rotation steps, each row followed by its count of steps:
The counts run from 0 to 193.
[ 16  -2  16  -9   7 -40  13  -8  -8 -31  13  31  23 -10 -27   1   9  -4
  -1  -4  -4  -8  -4 -14   5  12  17  -6  -8  34   4   3 -12 -11  21  -2
   9  -8  -9 -12   4  -4  12   9  23  21  -3 -11  22   1 -30  17  13  10
  18   7   8  14  -2  18 -34  46  34  14  -8   5  23  13  -1  30  14   9
  18  -4  10   8  -1 -34  19  -3  -6   2 -23   7 -13 -17  -5  10  22  12]  135
[ 14   2   6   5   5 -39  22 -18  -9 -18  14  25   0   9 -13  -9  19  18
   1  -8   2  -9   2 -13  11   7  23  -6  -9  30   5   0 -21 -16  10   4
   4 -11 -27  -6   3 -15  11  14  30   7  12 -11  13   3 -37  18  12  23
   7  15  26  12  16  17 -30  41  25  -1 -10   0  13  26 -21  16  22  -7
  18   1   9   2  -1 -26  13  -8  -2   9 -22  21 -12  -9   3  -1  32  16]  32
[ 24  -8   4  -4   9 -44  11  -8  -8 -32  10  29   9  -6 -12  10  15  -2
   0 -12  -3 -16 -13 -25   7  14  21   1 -14  36  -7   3  -6 -26  14  26
   2 -17 -18 -11   1   1  14  15  17  16   0 -17  25  21 -22  23   3  18
  15   4  11   5  -1   7 -20  34  40  13 -10   9  15  24  -9  25  -3  -2
  -2   8  12  -2   3 -21   5 -13  -1  14 -13  10  -8  -7   3   6  24  20]  2
[ 23  -9  14  -5   7 -41  20  -7  -8 -18  11  25   9  10 -36  -1  13  13
 -14 -12   8  -4  -4 -28   3   9   7  -9 -16  26  -5   4  -6 -15  25  -2
   2 -15 -16 -13   3 -12   9  14  27  22  10 -15  17   9 -29  24  11   9
   1   1  17  10   9   9 -35  37  19   2  -5   7  23  18   1  36   2  -7
  15 -11  -1  -1  -5 -35  24 -15 -10  14 -20  11  -9 -10  -1  -2  35  15]  179
[  9  -3   0   3   8 -42  15  -3  -3 -13  16  26   4   0  -8 -18  16   4
  -6  -9  -1 -11   7 -17   5  -2  25 -12  -7  31   2   1 -27 -23  20   9
   4  -1 -33 -22  -2 -17  10  18  22  18  12 -18  18  15 -17  15   4  13
  14  18  17   6   6  10 -13  39  19   9 -12  15   9  24 -16  20   1  10
  22   5  -2   8  16 -21  -2  -2  15  20 -22   3  -9 -16   9  11  50   9]  55
[ -1  -1   6  -2   3 -38  20   3   4 -33   9  24  14  -4 -14  -1  19   7
  -4 -15   2 -15   3 -13  -7 -13  26  -1  -1  31  -6   4  -9 -16   9  17
  -2   9 -35 -20  -4 -22   2   5  22  24   4  -8  11  13 -11  19  10  -2
  24  -8  12  -4  -5  15 -20  46  32   6   7   1  13  23 -13  27 -10  -4
  17  -1   1   1   7 -35  15  -5   9   5 -23   9 -13 -15   2  -2  32  10]  159
[  9 -10  10  -7   3 -44  19  14  -2 -23   0  20  15  -1 -25  10  17   3
  -9 -10   2 -22  -6 -24  -4  -1   0 -22  -9  32   2   0  -1 -13  23  11
  -1  -1 -15  -9   1  -1   3  24  22  22  10 -13  27  11 -20  34  12  11
  14   2   0  -2   1   2 -27  31  41  -1  -2  -2  20  23  -3  39 -11  -2
   5  -9   1  10   0 -23  15 -22  -4  -2 -22  13   1  -5  15   5  33  -1]  127
[  7  -4  16  -5  10 -34  18  11   7 -36   1  27  22  -3 -22  -1  12  -1
  -9 -10   5 -19   2 -10   1   1   8  -6  -2  25  -7   8  -6 -14  30   7
  -9   5 -19 -17  -4  -9   1  12  22  26   1 -10   8   9 -15  30  18 -11
  17  -8   4  -7   1  12 -27  44  40   0   2  -3  15  28 -10  35 -12  -4
  15 -14  -5   8   8 -33  17 -16  -7  -3 -18   4   0 -11  14  -3  36   4]  160
[-10   8   4 -15  -7 -29  11   5   9 -33   9  23  10  -4   4  -5   5   5
   5   0  11 -31  10   4  -4  -4  16 -18   1  43   6  -5 -30 -14   9   9
  -5   7 -15   2  -6 -15  -2  17  27  28  15 -12   6  11 -25  25   8  18
  29   4  13   5   5   2 -15  49  42  -4  10  -5  10  21 -19  34  -7   5
  23   4  -1  26  10 -25  15  -4  18   1 -16  15 -19  -5  13   5  19  -3]  118
[  4   6  13   9   0 -36  20 -12  -7 -26   7  22   2   7  -7 -14  14   9
   0   2   4 -10  10  -4   5  -4  32  -9  -7  34  12  -1 -23 -16  10   5
   5  -2 -23 -11  -1 -29  17  12  37  15  13 -16   6   0 -25  16   2  16
  13  11  20  17  10  17 -21  44  26   6  -5   4  18  23 -19  20  21  -1
  18   3   5  12   7 -26   3  -8   9  13 -17   8 -11 -13   5   2  33  12]  88
[  8 -11  11 -12   1 -27  21   2   7 -33   9  23   9   0 -17   9   3   9
  -5  -8   2 -26   0 -15  -9  -5  12  -6 -12  33  -6   5  -8  -6  18  12
  -6   5 -24  -9  -6  -5   1  12  30  22   0  -6  18   8 -26  30  19   4
  12  -1   3 -11  -6   2 -34  42  33   5   4  -6  19  21   1  29 -17  -6
  18 -11   2   4   9 -42  20 -17  -7  -1 -27  12 -10   0   1   0  22  -4]  82
[  4  -3  12  -4  -6 -36  17  17  -1 -31   0  12   8   7 -23   3  13   0
  -7  -8   3 -22  -5 -23  -9  -4   4 -21  -3  32   3   5  -2 -26  27  15
  -1   8 -21 -11  -1  -6   6  15  26  32  15 -12  16  15  -3  29   7   3
  22  -4   8  -1  -3  -4 -20  23  38  -5   2  -1  18  19  -7  38 -14  -8
  13 -11  -2   9   2 -26  19 -18  -1  10 -17   7  -4  -6  17  -1  24  -2]  71
[ 17  -9  14  -7   6 -41  19  -8 -11 -25   5  29  14   6 -24   0  26   5
  -5 -21   5 -10  -7 -31   2   9   5 -21  -7  29  -7 -10 -11 -17   7  10
   3 -12  -6 -17   9 -12  16  16  30  17  14 -15  18  18 -32  20   7  21
  16  -3  17  12   3   8 -30  28  28  -1   1   4  20  17 -14  35   4  -5
  16  -1  14   1  -4 -30  24 -13  -5   7 -16  13 -15 -10   4   0  23  23]  124
[ -4   2   8   3  -6 -29  24  11   1 -29   3  21   2   9  -8  -8  16  13
  -3  -7   5 -28   8  -2  -1  -4  18 -21  -3  39   2   6 -16 -19  25  11
 -11   5 -30 -12 -10 -16  -5  16  34  27  19 -16  14   1  -7  22   5   5
  15   7   6  -2  12   6 -18  44  43  -2  -4  -9  14  32 -18  28  -6  -8
  24  -7 -10  12  10 -25  15 -11  11  16 -27   5  -7  -3  23  -8  37  -9]  163
[  0   4   1 -12  -9 -18  17   4  10 -29  14  20  -4   2  -8   8   8  12
  -4  -9  13 -25   5  -8 -10 -14  17 -20  -5  37  -1  -2 -25 -14   8   3
  -6  -2 -13   6  -7 -17  -2  18  30  23  13 -20  15  15 -28  28  10  19
  19   9  12  -9   3   4 -24  42  36   3  11  -7  14  26 -13  35 -16  -7
  21  -4  -1  13  13 -33  13 -11   6  -1 -17  13 -11  12  10   0  15  -4]  174
[  7   4   3  -5   5 -35  24  -2   4 -34  17  28   8  -8 -11   8  10   3
  -5 -11   4 -23   2 -12  -5 -12  27  -9 -10  38  -3  -2 -12 -15   5   9
   4   3 -31  -9  -2  -8   4  11  24  24   1 -10  18  17 -26  19  15  10
  17  -3   9  -6  -6   3 -28  47  29   9  -5   5  16  27  -8  21  -9  -2
  18   2   3  12   8 -26   7 -10   2 -12 -26  21  -5 -11  -3  10  20   1]  81
[  2   8   7  -1  -9 -30  14  -9   1 -31  15  19  -1   6  -5  -6   5  13
   3   6   2 -18   7   0   3   6  29  -6  -4  42   8   7 -22 -12  16  15
   4  -3 -18  -9  -7 -16  -1  12  31  15  10 -11  16   1 -19  16   2  21
  12  20  19  17   4  19 -20  47  27   8 -14   7  18  20 -19  14  16  -2
  20  10   7  14   1 -21  10  -1  18  14 -20  10 -15 -10   6   7  24   6]  188
[ 17   5   6 -16  -8 -38   6   4   1 -34   5  21   4   6 -11   9   7   4
  -2 -12  -1 -27 -15 -19   4  10  14  -6  -4  36   5   2  -6 -29  18  26
  -3  -5 -16  -4   1   1  -2  25  21  19   8 -14  20  11 -14  28   2  28
  15   7  10   9  -2   4 -17  27  47  16  -8   3  20  20 -18  31  -3   1
   2   2   9   5   2 -29  18 -14   9  20 -15   9 -20   7   5   5  18  11]  150
[ 21   1   8 -11  -6 -26   5  -4   1 -24   9  23   5  -2  -7   4   2   6
  -3  -2   4 -14   1  -9   8  18  15 -16  -3  31   8   0 -23 -24  20   4
  -7 -15   7  -5  -4  -5   6  29  23  12  13 -20  17  13 -36  19   7  18
  10  17  15  10   5  11 -20  38  35   2   0   2  19  15  -7  33  12   0
   5   5   7  11   3 -34  19  -4   6  11  -8   6 -26   5   8   6  27  19]  98
[ 15  -2  20 -17  -8 -25  12  -3  -2 -27   5  17   8   6 -17  -1   9  15
   3  -3   7 -19  -4 -13   4  19   7 -14  -2  30   0   0 -15 -16  21  -3
  -7 -15   6   1  -3  -3   8  28  24  14  21 -16  13   3 -34  25  11  21
  14  13  14  11  13  14 -29  37  38  -3   7  -1  28  10 -17  38  13  -7
  16  -6   3  11  -3 -34  32  -6   8   8 -14   9 -23   4   9  -7  25  12]  120
[ 10   3  12  -9 -14 -30  13  12   0 -19  15  13   4   8 -26   0   8  12
 -13   0   2 -18   2 -21   1   8   7 -23  -4  31  12   3 -22 -23  30  -2
  -9 -15  -5 -16 -11  -3  -2  34  28  26  18 -17  24   8 -21  26  12  17
   7  11   7   5   8   3 -27  30  28  -2  -5  -3  14  11  -7  40  -2  -1
  19  -2  -7  17   0 -37  21 -19   3  11 -14   1  -6   0  17  -5  34   0]  75
[ 15   2   2  -2  -8 -32  15 -13   3 -15  19  29  -3   6  -9   0   8  18
   2 -17   5 -13  -2 -15   6   5  26 -11  -7  36   2  -6 -30 -16  11   6
   2 -15 -13  -6  -5 -15   9  18  21  17  10 -18  18  18 -35  12  -1  25
  12  15  24  10   6  16 -19  37  25   6   3  11  13  16 -14  28   3  -1
  19  11   8   5   8 -28  17   1  18   9 -11  15 -24  -3  -2   5  23  17]  99
[ -7   0   8  -2   2 -39  19  -3   2 -42   5  23   2  11  -3  -6  18   6
   0 -14  11 -28  -5  -9   8   0  24  -5  -2  35   1  -5 -12 -17  15  23
 -12  10 -26  -4   0  -4   1  15  22  14  12  -7  12   4 -16  22   5  17
  13   1  13  -1  15   6 -16  43  49   0  -5 -12  18  24 -27  24   6  -7
   6   1   9   2   7 -14   7  -5   9  14 -23  16 -10  -1  17  -6  27   2]  162
[  3 -12  -2  -2   4 -28  10  15  -1 -30   1  19  14  -6 -14   2  10 -10
  -6   1   2 -17  -5 -11  -9  -6  14 -15 -18  31   6  10  -9 -15  31  14
   0   8 -18 -14  -3 -13   7  12  32  34  14 -15  24  10 -12  22   1  10
  30   2  -4   8  -9  -9 -19  31  44  10  -2   2  22  20   3  32 -19  -1
  22   3  -3  20  12 -29  13 -19   5   3 -17   0  -2  -8  12   1  22   2]  93
[ 14  -9  13  -7  -3 -36  17   0  -4 -19  10  18   1  12 -19  -1   6  13
 -16  -8   1 -15  -1 -18   9  18   8 -16 -11  26   2   6 -13 -25  36   1
  -8 -13  -7 -20   1   0   1  28  25  16  15 -22  19   1 -21  24  13  10
   1  17  18   1   9   7 -27  32  34  -4   0  -1  16  16 -13  29   4  -7
  13  -6  -3   6  12 -30  14  -9   2  17 -12   6 -12   3  13  -4  41  14]  53
[ 24  -1  13  -4   5 -40  12 -15  -7 -34  15  27  12   0 -16   5  13   1
   1  -1   3 -11  -6 -16   2  14  27   1  -8  38  -3   4 -14 -14  13   6
   3  -7  -9  -8   5 -11  15   4  20  15   3  -7  13   6 -32  12   8  16
  18  11  11  13   4  21 -27  43  34  13   2  10  23  15 -11  30  14  -3
  17   6  16  -1   1 -34  17  -3  -5   6 -18  12 -22 -14  -5  -1  11  20]  191
[ -4   4   0  -3   5 -28  26   6   8 -33   7  26   4  -2  -6  -5   5  14
 -12   1   5 -20  11   1  -1  -8  26 -10 -12  37   6   4 -27 -13  20   1
  -2  13 -22   0  -2 -16  -2  13  38  14  15 -17  12  -6 -27  20  11   8
  10   7  12  -3   7   4 -24  53  35   0   7 -10  22  28 -14  18  -1  -8
  16  -7  -3  14   8 -28   8 -10   8  -1 -21   8  -8   0  11   4  30  -8]  85
[  2  -5  11  -5  -1 -35  16  12  -8 -28   1  15  12   3 -14 -15   8   0
  -9   6   7 -20   7  -5   4  13  11 -18  -9  28   8   5 -12 -18  30   6
 -13   3  -6 -14  -7  -2   2  25  26  23  18 -16  15  -4 -10  26  23  14
  13   6   9   9  10  10 -19  42  42  -6  -5  -5  23  19 -10  30   8   1
  13  -8 -11  16   3 -28  19 -12   0  11 -20  -2  -9  -1  28  -3  41  -4]  164
[ 20   9   9 -12  -4 -41   8  -1 -12 -14  18  19   6  -4 -18  -3  15   4
  -3  -5   2 -13  -3 -13  13  13  18 -16  -6  31  12  -7 -24 -16  16   1
   2 -13  -8  -9  -1   1   3  33  27  20  13 -22  28   7 -34  26  10  22
  14  18  19   9  11  12 -25  37  27  -1  -6  10  12  13 -16  28  18   3
  15   8   4  22  -9 -27  10 -16  10   6 -18   9 -17  -3  15  10  34   6]  76
[  1 -10   8   1   5 -29  25 -17  -2 -32  14  29   4  -3 -17  -9  16  13
  -2 -10  10 -11  10 -11  -5   4  24  -4  -7  29  -7   9 -17  -9  21   3
  -6  -4 -21 -25  -6 -30  12   2  23  18   8 -11   5  15 -19  13  11   2
  15   3  15   2  -2  16 -22  49  22   1   5   0  15  27  -9  35  -6   2
  28  -3   6  -1  15 -37  11   0   9  10 -22   5 -18 -19   3 -10  29   6]  11
[ 26 -14   8  -5  11 -46  12   0  -7 -22  13  26  15 -11 -29   1  12   1
 -12 -14  -6 -10  -4 -19   1  10  11 -12  -9  27   4   9 -11 -26  25   7
   3 -10 -13 -24  -3  -1   7  17  19  24  11 -17  28  14 -18  29   8   7
  14  10   5   2  -4  10 -25  29  37  10  -7   8  21  20   7  38 -10   3
  12  -2  -1   5   6 -29  19 -12  -5   6 -15   7  -8 -12   1   2  34  14]  1
[ 11  -5   3   9   6 -42  16  -9  -4 -43   7  32   2   0 -13   4  23   3
  -2 -10   4 -18  -8 -15   3  -9  25  -2 -13  42 -10   1  -5 -11   8  29
   9   3 -31  -7   7 -12  12   8  27  21   6  -9  22   9 -27  18   3  20
  19   3  12   7   6   8 -21  39  42  13  -7  -1  12  27 -23  22   2   4
  19   8  16   0   9 -18   8 -16   0   7 -22  23   2 -10   4  -4  17   9]  36
[ 10  15   2  -5  -5 -39  12  -3 -13 -22  17  22   3   5 -13  -9  20   3
   4  -8   9 -11   0 -16  11   9  23 -19   1  36   4  -7 -21 -19   5  12
   5 -17  -9 -13  -6 -12   9  18  19  28  21 -15  21  17 -21  19   7  29
  30  12  18  13   9   9 -18  35  28   0  -6  11   6  17 -21  30  14   4
  29  13   9   6  -4 -23  14  -7  19  14 -15  11 -17 -18  13  10  29  16]  21
[ 17  11  10  -3   3 -45  14  -4  -8 -17  11  24   8  11 -11  -7  15  11
  -6  -8  -2 -16  -5 -13   6  14  21  -4  -6  30   9   0 -18 -26  22  12
   3 -11 -21 -13   6  -8   5  22  21  11  14 -20  18   3 -20  17   4  14
   1  16  24  18  14  17 -22  38  28   7  -5   8  12  22 -21  23  17  -4
   8   4   0   6   2 -25   8  -9  15  23 -11   7 -18  -7   9   0  45  18]  54
